In the data rows, the value 128 means zero.
Some points, one per row:
[140 122 106 121 118 138 113 120 122 128 138 139 000 117 133 135 100 136 119 139 129 110 146 116 117 134 102 135 135 126 151 113 132 092 128 155 134 121 110 138 141 111 104 130 080 122 139 140]
[133 111 115 119 132 165 122 101 217 117 068 136 000 136 193 153 143 151 078 110 195 111 081 095 170 149 125 173 101 103 058 122 070 017 117 139 118 141 130 089 091 084 150 158 182 127 125 136]
[145 119 128 146 140 168 132 111 200 133 044 142 076 141 154 124 144 130 091 120 210 084 067 075 189 150 143 173 099 100 065 147 071 000 106 140 126 168 134 097 085 081 156 164 193 105 112 109]
[140 102 133 103 124 131 138 139 128 151 086 147 067 113 118 115 113 117 145 097 161 125 137 142 113 120 162 136 139 112 133 135 131 061 141 136 125 142 130 153 141 132 124 126 142 122 131 157]
[118 136 102 110 121 138 124 113 121 124 142 145 000 099 143 124 108 161 135 130 129 115 146 089 120 132 109 105 126 142 161 128 107 070 156 158 126 140 114 121 142 117 113 140 108 132 134 150]
[070 131 115 138 139 123 115 091 138 081 156 185 014 089 127 124 101 102 163 068 132 168 160 091 189 099 168 074 134 067 122 101 120 000 125 069 157 176 133 109 063 157 095 113 082 165 158 132]
[118 094 101 157 109 112 079 132 156 133 182 118 000 070 111 154 102 096 125 184 056 111 167 213 050 151 070 147 130 085 149 128 132 251 156 174 205 113 098 106 223 096 169 082 034 034 152 104]
[109 165 167 171 150 117 118 141 108 169 139 079 023 167 125 135 148 137 120 086 143 080 126 142 127 121 151 205 150 141 144 139 123 110 125 123 093 139 143 181 155 119 111 122 127 141 157 093]
[190 161 119 124 122 141 060 225 133 130 078 137 255 089 156 039 207 133 097 123 153 187 130 140 074 122 155 098 122 167 112 096 130 142 126 121 125 141 161 084 167 111 167 129 165 133 157 173]
[118 125 121 139 127 120 143 128 100 139 131 137 000 154 125 124 113 140 139 120 152 126 147 121 135 126 121 142 152 159 143 124 126 064 142 136 124 134 128 135 121 135 105 129 113 131 140 137]
[143 109 128 105 124 140 140 131 124 140 107 147 047 111 131 107 106 132 131 101 145 113 132 123 129 108 149 146 130 123 134 134 116 056 140 127 126 140 126 155 130 134 109 124 132 125 119 143]
[115 120 117 147 145 131 147 110 086 116 131 129 066 151 128 133 133 142 128 115 153 123 162 125 130 101 129 143 121 145 147 119 137 047 129 143 104 129 128 153 149 146 107 129 131 133 156 140]
[110 128 119 113 142 133 121 119 112 133 117 149 000 141 118 106 105 138 106 137 156 136 142 124 127 124 129 133 150 154 147 107 147 051 133 122 108 123 109 125 114 135 106 151 107 147 140 148]
[139 151 102 148 138 174 155 057 068 128 076 139 103 165 093 161 109 103 186 144 066 123 134 129 118 090 076 090 075 119 198 120 088 215 151 100 132 144 154 165 194 164 100 089 145 152 132 143]
[134 181 192 103 163 086 111 220 140 095 176 018 000 025 045 108 187 126 162 255 031 149 022 253 000 159 154 019 255 062 034 133 255 166 118 167 196 000 128 000 181 055 208 039 200 115 079 134]
[156 223 162 171 134 107 141 074 120 118 077 090 189 159 177 063 132 076 089 122 147 211 028 058 121 103 161 077 151 118 165 110 037 025 084 018 041 122 093 000 040 123 118 183 223 139 052 253]
[123 144 147 169 150 129 098 131 122 174 141 092 000 189 139 136 125 121 125 089 166 085 139 149 127 151 165 181 128 124 160 138 145 139 129 134 110 135 125 195 144 095 086 109 101 122 166 081]
[138 133 097 131 140 129 149 101 084 135 112 145 017 144 120 140 136 121 110 122 126 101 152 097 134 104 127 118 123 134 112 096 140 108 132 132 138 113 117 151 127 147 101 135 120 141 137 153]
[159 122 121 074 132 179 111 216 128 144 057 140 143 114 129 092 164 129 129 100 168 140 134 116 095 127 185 126 138 140 114 126 145 075 136 128 122 148 157 140 158 125 145 122 159 082 128 162]
[138 115 148 093 098 148 176 203 179 123 162 076 078 130 089 155 212 119 220 206 091 196 041 147 122 087 119 133 152 166 028 157 253 000 124 072 179 021 216 118 153 078 147 091 134 045 093 114]
[114 074 109 170 112 099 063 154 165 134 172 110 000 062 106 154 108 093 118 191 049 104 162 237 033 147 051 146 136 072 141 138 139 255 136 172 212 110 092 092 222 080 177 086 026 022 158 095]
10 more points follow, each with its number after it:
[165 082 080 119 199 122 147 131 120 138 099 042 000 079 139 126 168 150 113 165 080 106 145 130 179 160 081 191 044 142 195 131 104 058 124 126 073 067 118 203 178 138 187 147 141 108 067 072] 0
[131 134 138 158 157 141 088 126 120 147 143 110 000 163 140 122 126 132 112 106 162 091 145 143 117 133 160 165 122 137 142 140 148 096 125 157 106 133 123 173 138 102 090 107 093 117 156 090] 1
[132 184 080 119 109 136 126 008 084 141 118 116 000 097 085 145 112 089 143 117 076 137 123 099 138 083 125 074 104 133 133 108 093 165 143 118 131 129 123 124 113 170 074 123 100 171 130 163] 2
[125 109 127 145 133 121 143 146 108 114 141 127 000 136 128 119 112 149 143 128 149 132 155 138 140 128 112 143 145 150 144 126 126 059 147 134 121 143 140 138 115 125 098 141 110 121 135 112] 3
[146 096 127 112 134 153 145 135 146 125 086 147 077 094 137 104 129 131 126 106 167 119 118 122 125 108 180 153 121 108 115 153 124 023 152 149 135 143 136 149 129 115 131 126 137 100 109 155] 4
[097 119 113 159 146 097 127 129 066 154 122 139 014 131 124 156 106 138 120 109 077 142 145 159 121 123 119 156 155 103 142 148 168 128 145 178 113 112 094 120 080 156 152 132 136 156 128 151] 5
[118 098 158 126 132 138 124 158 100 114 125 137 124 129 155 128 132 142 112 139 126 129 154 153 107 164 130 160 067 125 161 149 144 130 094 167 098 125 133 120 092 111 098 141 116 145 153 090] 6
[154 138 091 145 141 148 160 085 047 126 100 149 037 137 114 155 148 112 140 131 106 111 150 104 110 094 123 106 103 126 142 092 140 125 122 126 144 113 139 174 138 162 087 129 138 156 141 156] 7
[118 111 134 117 133 129 113 155 109 132 122 145 041 153 147 134 117 149 115 128 136 122 156 141 103 159 129 158 079 133 156 144 146 098 106 166 103 111 121 134 102 126 105 136 109 151 160 111] 8
[143 114 134 127 124 092 116 135 122 138 097 147 046 125 121 106 123 110 104 097 145 156 126 175 120 117 140 110 133 124 144 134 114 086 139 121 125 150 110 139 140 140 126 151 141 157 143 152] 9
Which three of these numbered points are nearest to each point below by angle, seen from the average point of the first points? Their numbers follow each, nearest first.
[082 141 171 168 141 060 114 149 133 176 165 106 000 103 062 209 081 135 128 119 107 176 138 255 106 185 114 110 214 079 168 159 220 202 163 177 125 088 067 155 090 152 182 126 058 145 136 099] > 5 8 1
[096 100 129 129 137 096 137 139 068 089 157 135 102 197 164 155 108 157 114 082 167 125 154 121 122 132 120 064 131 105 185 108 142 041 129 157 097 118 129 190 098 118 128 132 111 163 135 147] > 8 3 6
[118 127 119 133 131 117 143 122 107 135 127 131 006 148 121 119 111 143 129 118 147 121 145 115 133 120 125 137 149 145 137 127 128 054 138 137 127 131 126 142 117 140 105 135 113 136 130 143] > 3 1 5
[138 129 079 149 155 149 169 049 040 073 113 190 101 102 121 179 126 094 144 131 068 120 157 102 108 080 120 104 082 055 120 077 143 137 111 107 163 135 139 163 158 179 083 111 148 174 142 159] > 7 2 5
[133 142 112 099 141 139 107 148 110 133 112 138 024 145 117 118 116 134 110 108 154 150 127 145 124 117 133 111 137 167 154 120 128 114 137 142 125 136 114 141 140 139 094 141 123 137 115 151] > 9 3 8
[117 106 115 131 124 124 159 140 111 114 140 122 043 132 112 120 122 152 126 110 149 141 157 128 126 108 119 133 156 147 145 132 123 026 152 135 140 138 146 137 104 139 105 131 110 123 123 122] > 3 4 8
[121 173 096 128 105 165 040 102 174 130 086 110 067 111 183 147 193 134 063 145 153 152 124 116 154 146 064 195 165 184 065 097 066 119 098 185 125 139 128 063 091 156 214 183 195 119 106 132] > 0 5 6
[076 132 148 143 134 123 125 143 109 156 141 127 142 130 114 141 125 153 143 114 082 162 143 140 146 113 120 169 181 146 140 140 167 109 141 169 126 117 113 154 110 178 182 131 121 115 107 136] > 5 6 8
[138 132 105 158 155 114 160 086 067 081 113 193 097 111 131 139 133 093 106 136 091 102 151 086 125 080 131 108 081 075 111 075 137 116 126 128 158 137 121 145 131 148 106 106 134 135 132 155] > 7 2 5
[130 179 090 131 117 075 045 135 159 096 114 056 000 000 169 062 156 122 109 181 046 147 135 198 069 116 118 148 056 189 064 093 061 233 118 153 107 111 147 046 189 154 179 099 184 108 136 103] > 0 2 6
[102 122 111 156 147 098 148 116 060 135 107 142 001 150 146 148 109 134 097 105 106 121 143 156 130 120 135 145 097 100 140 135 150 088 152 178 107 112 107 148 086 127 099 132 135 170 156 147] > 5 8 7
[120 129 097 129 101 115 104 098 118 133 163 145 000 096 124 135 098 122 138 162 080 111 150 116 100 143 093 130 123 125 153 106 126 170 170 157 155 122 111 114 172 118 150 116 084 079 136 140] > 2 5 7
